[[-2.63, -1.80, 1.34, 0.90, 2.79, 1.31, 2.98, -1.38, -0.56, -1.19, 0.46, 0.85, -1.75, -1.72], [0.77, -1.26, -1.01, 0.33, 1.60, -0.60, -1.67, 0.57, 1.12, -0.45, -0.84, -1.80, -3.35, -0.60], [-2.85, -2.00, -1.72, -2.69, -2.80, 4.29, -0.42, 2.51, -1.36, 3.09, -0.62, -1.06, -0.22, 1.67], [-1.29, -0.32, -1.57, 1.07, 0.67, 1.60, 0.95, -0.70, -0.86, 1.70, 1.65, 2.93, -1.52, -0.81], [0.77, -0.88, 0.18, -2.98, -3.17, -0.71, -1.25, 3.32, -3.03, 1.68, -3.84, -1.85, -0.54, -3.40], [-3.32, -0.10, 0.12, -0.74, -3.23, 3.11, -0.30, 2.52, -2.43, -0.30, -1.82, -0.77, 1.24, -1.41], [-0.26, 1.87, 1.94, -0.38, -0.78, -0.90, 1.96, -2.25, -2.06, -0.70, -0.49, -0.21, 2.96, -1.39], [0.55, -0.55, -0.11, -2.60, -2.80, -1.86, -0.53, 1.48, -2.33, -1.03, -3.83, -2.07, 1.33, -0.45], [-1.77, 0.79, 0.72, -1.70, -3.85, 1.21, 0.13, -0.04, -4.02, 1.63, -3.20, -0.78, 0.19, -1.82]]
The entry just left of the smallest entry is -0.04
The smallest entry?
Answer: -4.02
The entry just left of the largest entry?
Answer: -2.80
The maximum?
Answer: 4.29
The entry just left of -3.83?
Answer: -1.03
The entry just right of -0.49?
Answer: -0.21
The entry just right of -3.85?
Answer: 1.21
The entry just left of 0.12 is -0.10
The entry just right of the smallest entry: 1.63
The entry just right of -0.71: -1.25
The entry just right of -0.38?
Answer: -0.78

A =
8045  4075  5287  3656  6465  2645  4739  4837
3135  4534  3856  4647  3192  3956  1753  2215
6177  3279  6839  1369  4359  6369  4132  1721
6122  5990  3128  3288  3610  1584  4307  6495
3524  1609  1414  3587  4448  4966  3996  3789
6094  2309  4223  4686  2428  3381  4877  4446
5468  4899  5669  4644  1298  5185  3134  2365
Indices start at 1.
The top-left entry -> 8045
The entry in the top-right corner -> 4837
The bottom-right entry: 2365
The entry in row 1 and column 2 -> 4075
The entry at row 2, column 1: 3135
The bottom entry of the column that holds the smallest entry is 1298
Find the entry just left of 2309.
Answer: 6094
Find the entry directly below 4307.
Answer: 3996
The entry in row 3 and column 1 is 6177
Find the entry at row 1, column 3.
Answer: 5287
The entry directly above 1298 -> 2428
Find the entry in the bottom-left corner.
Answer: 5468
The entry just left of the smallest entry: 4644
Find the entry just right of 4899.
Answer: 5669
Find the entry just right of 4307.
Answer: 6495
Find the entry directly below 4359.
Answer: 3610
Find the entry just left of 3128.
Answer: 5990
Find the entry directly above 4307.
Answer: 4132
Find the top entry of the column that holds the smallest entry.
Answer: 6465
Find the entry directly above 3279.
Answer: 4534
Find the entry at row 2, column 3.
Answer: 3856
The entry in row 3 and column 3: 6839
Find the entry just right of 5287.
Answer: 3656
Find the entry directly above 4899.
Answer: 2309
The entry directly above 4644 -> 4686

Questions about the row below.
1) What is the entry just left of 1.69?
2) What is the entry just left of -4.29?
3) What is the entry just left of -2.90?
[-4.73 -2.90  1.12 -4.29 -5.15  1.69  5.40]
1) -5.15
2) 1.12
3) -4.73

W =
[[122 159 153  50 131 118  94 184  83  47]
 [ 96 122 160 185  95 100 143 120  74 103]
 [123  88 103  73 110  55 127 146  71  13]
 [105 127 140  69 118 173 110 119  92 164]
 [111  83  82 134  35  76  66  58 109  83]
 [ 96  51 119 114 176  60  51 171  97 126]
 [111  82  83 140  81 177 103 107  53 183]
 [136  59  79  91 128  30 153 139 109  30]
 [143 111 145 156  74 133  37 148 126 137]
 [108 133  90 161  97 132 123  98 149 132]
 [109  49 101  95 116 105 196  61 105 180]
 [105  50 126 114 103  33 131  50 166 120]
 [126 106 131 210  71 121 120 152  49 107]
 [ 48  32  95  92 130  39  72  28 139 138]
 [105 113 167 147 117  73  71 118 163 122]]
Counting starts at 1.
The entry just right of 177 -> 103
Report the entry in row 1 and column 2.
Answer: 159
The entry directly below 106 -> 32
The entry in the top-left corner -> 122
The entry just right of 136: 59
Report the entry just left of 177.
Answer: 81
Report the entry just right of 163.
Answer: 122
The entry in the top-right corner -> 47
Report the entry directly above 161.
Answer: 156
The entry at row 3, column 3 is 103
The entry in row 3 and column 1: 123
The entry just left of the largest entry: 131
Report the entry in row 2 and column 1.
Answer: 96
The entry directly below the smallest entry -> 164
The entry just right of 59 -> 79
Report the entry directly above the largest entry.
Answer: 114
The entry directly above 148 is 139
The minimum: 13
Report the bottom-left entry.
Answer: 105
Report the entry directly above 137.
Answer: 30
Report the entry directly above 28.
Answer: 152
The entry directly below 81 is 128

Questions about the array below. Rows and columns are numbered from 1.
1) Find the entry in row 1 and column 2.
2) Find the entry at row 1, column 1.
3) Find the bottom-left entry.
4) Find the entry in the top-right corner.
5) Find the entry in the bottom-right corner.
6) Find the entry in row 1 and column 3.
7) Find the entry at row 3, column 1.
8) Find the entry at row 2, column 1.
[[5 5 5 7 3 5 4 4 3]
 [4 3 2 3 4 4 5 4 5]
 [5 5 3 5 4 5 5 3 4]
 [5 5 4 5 4 4 4 4 4]
 [4 2 2 2 5 4 6 5 5]
 [5 4 4 4 3 5 3 4 5]
 [3 7 8 8 2 4 2 3 2]
 [4 5 6 6 3 6 4 3 4]]
1) 5
2) 5
3) 4
4) 3
5) 4
6) 5
7) 5
8) 4

Read these off the array that follows.
1) What is the 2nd smallest entry?
2) What is the 1st entry in reading order?
3) What is the fifth entry in reading order?
4) What is the entry just right of 213?
[[127, 77, 131, 61, 128, 157, 97, 60, 127, 86, 182, 126], [161, 149, 182, 57, 155, 212, 181, 72, 172, 150, 132, 168], [170, 92, 118, 137, 142, 138, 118, 118, 124, 141, 169, 144], [210, 242, 202, 148, 157, 170, 234, 162, 189, 230, 110, 186], [195, 251, 184, 162, 132, 128, 213, 194, 162, 218, 109, 165], [164, 146, 183, 65, 153, 211, 178, 75, 173, 152, 133, 169], [190, 124, 100, 102, 173, 144, 110, 88, 109, 133, 197, 103], [149, 66, 102, 135, 139, 126, 95, 108, 119, 113, 183, 138], [159, 133, 168, 44, 139, 199, 152, 63, 150, 134, 142, 150], [145, 59, 97, 115, 131, 123, 81, 95, 109, 100, 189, 126]]
1) 57
2) 127
3) 128
4) 194

X =
[[ -2.04  23.59  13.52   2.60   2.90 -14.35  -4.73   2.13   2.36   2.34
   -9.52   7.16  -5.27  -1.39  -2.55]
 [ 10.87  12.90 -13.44 -13.15 -12.97  27.22   6.91 -12.13 -12.89 -13.09
   18.08 -14.27   7.24  13.36   8.78]
 [ 25.33  11.13 -18.75 -23.91 -24.10   0.21  28.55 -24.88 -24.59 -24.74
   -5.99 -24.52  28.76  25.28  25.70]
 [ 18.26 -15.20 -14.89  -2.58  -2.42 -10.76  22.53  -2.98  -1.81  -2.61
  -19.19  -6.56  22.63  17.32  19.78]
 [-17.88 -16.46  22.45  27.70  27.67  -2.23 -16.21  28.36  27.69  28.12
    3.78  28.50 -16.60 -19.58 -16.63]
 [  7.05 -13.72  13.00  18.80  18.77 -18.27  14.63  18.07  18.46  18.54
  -12.08  18.27  14.91   4.42  10.19]
 [ 21.24  -6.47  -9.64  -2.79  -2.82 -23.91  27.78  -3.91  -2.96  -2.85
  -29.86  -4.78  28.09  19.51  23.36]
 [  0.90  18.12  12.30   3.63   3.38 -19.05  -2.70   2.96   2.96   3.00
  -12.81   7.37  -2.75   1.24  -0.01]
 [ -0.49 -22.28  15.72  23.19  23.26  -9.42   6.34  22.84  22.91  23.35
   -4.12  22.77   6.15  -3.02   2.62]
 [ -0.06  20.20  -9.62 -20.14 -20.23  14.96  -3.43 -20.02 -20.42 -20.18
    8.50 -18.34  -3.25   2.23  -2.69]
 [ 19.88  -9.69  -7.74   3.26   3.47 -19.53  25.89   2.34   3.71   3.08
  -23.49  -0.48  25.88  18.28  21.88]
 [-19.86   3.10  12.08  17.75  17.74  18.29 -27.26  19.15  18.38  18.69
   23.25  15.19 -27.62 -18.92 -22.01]]
The entry just left of 18.08 -> -13.09
Find the entry just left of the smallest entry.
-2.85
Find the smallest entry.
-29.86
Find the entry just right of -9.64.
-2.79
Find the entry just right of -24.59.
-24.74
Find the entry just right of 23.25.
15.19
The entry just left of 2.36: 2.13
Find the entry just left of the largest entry.
-24.52
Find the largest entry.
28.76
Find the entry just left of 6.91.
27.22
The entry just right of 19.15 is 18.38
The entry just left of -20.23 -> -20.14

Read these off the matrix that follows.
1) Give the entry just right of the smallest entry.
2) Give the second largest entry.
3) Give the top entry of the column that holds the smallest entry.
4) Give the bottom-left entry.
5) Give the entry just left of -4.52.
6) Give the first entry of the smallest entry's row.
7) Give the top entry of the column that holds the largest entry.
8) Give the entry directly above 4.09.
[[-0.80 -4.71  1.79 -1.34 -1.72  3.19]
 [-0.69 -4.95  2.43 -0.14 -1.65  1.56]
 [-0.62 -4.66  1.88 -1.35 -1.98  1.53]
 [-0.09 -3.09  3.90 -0.09 -1.88  2.69]
 [-0.67 -4.18  2.40 -0.43 -1.87  1.93]
 [-0.73 -4.76  2.86 -0.08 -1.15  0.99]
 [-0.42 -3.79  3.78  0.09 -1.39  3.93]
 [-0.67 -4.84  2.17 -0.60 -0.98  2.69]
 [-0.55 -4.59  2.10 -0.57 -1.64  3.70]
 [-0.54 -3.71  3.70  0.08 -1.48  2.07]
 [-0.65 -4.52  3.36  0.12 -1.25  4.09]
 [-0.69 -4.65  1.72 -1.88 -3.24  0.06]
 [-0.07 -3.40  4.03  0.01 -1.47  2.21]]
1) 2.43
2) 4.03
3) -4.71
4) -0.07
5) -0.65
6) -0.69
7) 3.19
8) 2.07
